Each named move below is a turn or a mirror, shown by a few rows before and after it. Which moves, in which order, take the first row of each later pair to the second? The first pair is answered.
k475 (before |-> after):
[8, -7, 6, 7, 10, 12, 3, -11, -7, -6, -5, 10] |-> [11, -2, 10, 12, -4, 2, -3, -8, 11, -9, -8, 14]
[-20, 13, 18, -2, 23, 17, 1, -5, 1, 3, 8, -18] |-> [-17, 21, 21, 3, 4, 3, -9, 3, 25, -4, 4, -13]
[21, 4, -14, -2, 0, 5, -4, 9, -6, -6, -5, 1] |-> [22, 4, -14, -1, 0, 5, -3, 9, -6, -6, -8, 1]
[-14, -17, 6, 6, 6, 13, 6, -23, 1, 1, 4, 23] |-> [-13, -12, 9, 8, -9, 0, -2, -20, 17, -6, 1, 26]
k279 (before |-> after):
[6, -17, -25, -27, 9, -8, -4, 0, -5, -2, 10, -4] |-> [7, 12, 0, -6, 4, -1, -15, 23, 30, -8, 4, -4]
[-7, 4, -4, -7, 15, 8, 9, -7, 5, -4, -6, 7] |-> [-8, 9, -1, -5, 16, 9, 7, -5, 6, -7, -9, 5]
[1, -12, 6, -5, 14, 14, -3, -24, 4, -9, -4, 6] |-> [-1, -3, 15, 3, 12, 15, -4, -16, 12, -10, -5, 6]
[-2, -8, 3, -2, 0, 4, -11, -32, 10, -21, -19, 21] |-> [-2, -4, 6, 1, -1, 6, -11, -29, 15, -23, -21, 19]
k575 (before |-> after):
[21, -1, -12, -2, 16, -7, 8, 21, 0, 0, -4, -26] |-> [19, 0, -12, -9, 6, -16, 0, 17, 9, -7, -8, -27]
[-15, 7, 17, 21, -9, -3, -1, -11, 20, -6, -7, 12] |-> [-9, 4, 17, 27, 9, 13, 11, -8, 2, 6, -2, 16]
[0, 10, 5, 18, -12, 0, 1, 7, 15, -4, 2, 6] |-> [2, 9, 4, 21, 0, 9, 6, 11, 3, 3, 5, 7]
[-24, 7, 7, 16, -32, -13, -12, -4, 4, -3, 9, 27] |-> [-14, 2, 6, 25, -5, 15, 5, 6, -24, 12, 14, 33]
k502 (before |-> after):
[9, 16, -11, 1, 1, -4, 5, 8, -2, 6, -3, -13] |-> [-2, 9, -6, 9, -16, -13, 1, -10, 11, -2, -6, 7]
[5, 9, 1, -22, 9, 8, 2, 0, 10, -8, 2, -7] |-> [-3, 5, 5, -18, 0, 5, 2, -10, 15, -12, 0, 6]
[10, -7, -17, 0, -6, -7, -15, 12, 22, -11, -20, 6] |-> [15, -4, -19, -4, 2, -4, -11, 20, 16, -8, -19, -4]
[0, 6, -7, -13, -5, -3, -6, -11, 7, -25, -19, -6] |-> [6, 9, -9, -17, 2, 0, -4, -4, 1, -23, -15, -16]
k864 (before |-> after):
[-8, 15, 13, 1, -7, -5, -3, 14, 27, -12, 5, -17] |-> [-15, 9, 19, 7, 5, 2, 8, 17, 6, 9, 21, -17]
[-22, -5, 5, -8, -4, -5, 7, -3, -10, 22, 19, -16] |-> [13, 2, -9, 19, -13, 3, 7, 17, -11, 13, 10, 19]
[-26, -8, 8, -2, -9, -6, -5, -21, 10, 0, 4, 7] |-> [-16, -11, 6, 14, -7, -1, 4, -10, -8, 13, 13, 18]
[-17, 3, -5, 15, 6, -6, -10, 32, 2, 28, 13, -27] |-> [7, 12, -13, 24, -2, -5, -17, 43, 12, 15, 3, -8]
Now pairs of rows:
(2 to 3 moves a pair)
[-9, -14, 4, 31, 19, 12, 1, -28, -14, 10, -3, 12] |-> [-12, 1, 11, 33, -5, -6, -16, -22, 21, -6, -12, 9] : k279, k575
[-4, 1, 8, 16, 14, 12, 7, 5, -11, 13, 8, 8] |-> [3, 5, -4, 1, -5, -2, -10, -8, 16, -20, -14, 8] : k864, k475, k575
[13, -3, -15, -22, -6, -31, -4, 3, -6, -7, 0, -1] |-> [0, -13, -5, -10, -6, -22, 3, -22, -8, -8, -1, 20] : k575, k502, k864
[-6, -14, -9, -8, 18, 15, 11, -26, -16, -1, -6, -2] |-> [16, -6, -23, 12, -5, 8, 7, -10, -11, -6, -14, 25] : k575, k864, k864
[-2, 7, 11, 8, -8, 0, 5, 16, 27, 4, -2, 2] |-> [-12, -2, 17, 9, 3, 5, 10, 7, 17, 11, 4, 3] : k864, k575, k502
[-19, -12, 13, 0, -28, -31, -10, 8, 18, 4, 5, -3] |-> [-2, 10, 29, 25, 2, 8, -1, 29, 16, 9, 4, 6] : k475, k279, k864
[-21, 28, -10, -13, -1, -8, -19, 18, 35, -15, -12, -15] |-> [-27, 25, -3, -19, 19, 10, -13, 11, 27, -13, -10, -28] : k475, k279, k575
[-1, -2, -2, -7, -2, -23, -6, -3, 12, 8, 0, -4] |-> [2, -9, -9, -4, 1, -21, -1, 0, -1, 13, 5, 5] : k575, k475, k279
[18, 4, -19, -1, -27, -12, -16, 6, 23, -26, -26, 27] |-> [30, 17, -6, 24, 4, 22, -2, 28, 5, -10, -17, 31] : k279, k575, k279
[-1, 3, 17, 31, -39, -8, 0, -1, 27, -9, -12, 27] |-> [-38, -3, 46, 20, 0, 13, 12, -16, 12, 9, 2, -12] : k864, k475, k279
[-15, 0, -7, -11, 7, 5, 3, -10, -7, 5, 7, -17] |-> [-11, 0, -13, 3, -17, -10, -4, -10, 5, -3, 3, 11] : k502, k864, k575
[18, -2, -9, 26, -14, 7, 3, 15, -17, 17, 9, 33] |-> [22, 14, 0, 24, -20, 8, -13, 19, 20, -8, -6, 23] : k864, k575, k475
[-14, 5, 11, 8, 3, -8, -12, -8, 25, 6, 0, -3] |-> [-7, -11, -8, 12, 5, -9, -1, -6, -7, 22, 10, 13] : k279, k475, k864
[4, 7, 8, 3, 19, 11, 2, 22, -10, 6, 6, -15] |-> [-2, 7, 16, 24, 12, 11, 2, 17, -2, 5, 3, 10] : k475, k502, k575
[-4, 6, 3, -13, 5, 6, -13, -2, 22, -23, -13, -21] |-> [3, -6, -6, -13, 26, 25, 3, -6, -14, -10, -5, -17] : k279, k475, k575
[11, 7, 1, 16, -22, -14, -1, 9, 6, 0, 2, -11] |-> [0, -8, -2, 7, -3, -8, 12, -5, -18, 12, 11, -21] : k864, k279, k575
[-20, 5, 15, 3, 9, 10, 16, 14, -13, 11, 11, -11] |-> [-6, -5, -3, 8, -9, -6, 16, 18, -23, 14, 13, 11] : k575, k279, k864
[14, -6, 19, -6, 30, 29, 22, 6, -30, -4, 7, -17] |-> [32, -14, -17, -24, -9, -2, 5, -9, -11, -40, -19, 2] : k864, k575, k279
[7, 5, -11, 4, -21, 3, 5, 18, -18, 7, -9, -3] |-> [-12, 11, 6, 0, -15, -2, 0, 14, -4, 9, -7, -21] : k864, k864, k279
[-29, -15, 16, -8, -1, -1, 2, -27, -1, 8, 4, -11] |-> [10, 4, 8, 26, -25, -5, 0, 15, 7, 11, 0, 19] : k864, k502, k475
[-2, 0, 2, 22, -17, -5, -1, -23, 10, -19, -16, 49] |-> [-5, -10, -4, 9, 12, 14, 8, -41, -7, -23, -22, 35] : k475, k864, k575
[-2, -7, -11, 5, -9, -9, 8, -1, -15, 10, 8, 14] |-> [7, -8, -18, -5, -5, -2, 1, -13, -7, -11, -9, 10] : k864, k475, k864
[-8, -4, -2, -10, -4, -3, -3, -18, -1, -14, -13, -4] |-> [2, -3, -7, -2, 5, 8, 0, -16, -5, -16, -16, 1] : k575, k864, k864
[-20, -8, 10, -2, -22, -11, 0, -20, 25, -3, -9, 14] |-> [-16, 1, 21, 9, -20, -4, -2, -9, 31, -3, -6, 12] : k575, k279, k575
[-9, -4, 14, -3, -8, 6, -7, -30, 18, -10, -2, 12] |-> [22, 7, 3, 6, 13, 27, 1, -4, 3, -11, -5, 13] : k575, k502, k864
[21, -19, -31, -9, 14, 2, -17, 14, -12, -5, -21, 1] |-> [11, -1, -4, 1, 33, 20, -15, 26, 2, -2, -16, -16] : k864, k279, k575
[14, 19, 1, 2, 20, 15, -2, 13, 21, -20, -12, -20] |-> [-6, -14, -16, -25, 18, -4, 8, -16, -10, -4, 2, -28] : k864, k475, k279
[2, 1, -10, 3, 37, 37, 12, 1, -28, -6, -6, 10] |-> [-23, -4, -2, -18, 23, 18, -4, -29, 6, -30, -18, -6] : k864, k864, k502
[-11, -5, 5, 8, 7, 18, 4, -20, -10, -2, 0, 28] |-> [-22, -6, 14, 10, -3, 12, 7, -16, -6, 10, 11, 26] : k475, k864, k864
[-19, -13, 9, 2, 2, -8, 6, -19, -20, 1, 23, -1] |-> [6, -1, -5, 10, -22, -16, -7, -10, 4, -24, 2, 19] : k575, k864, k864
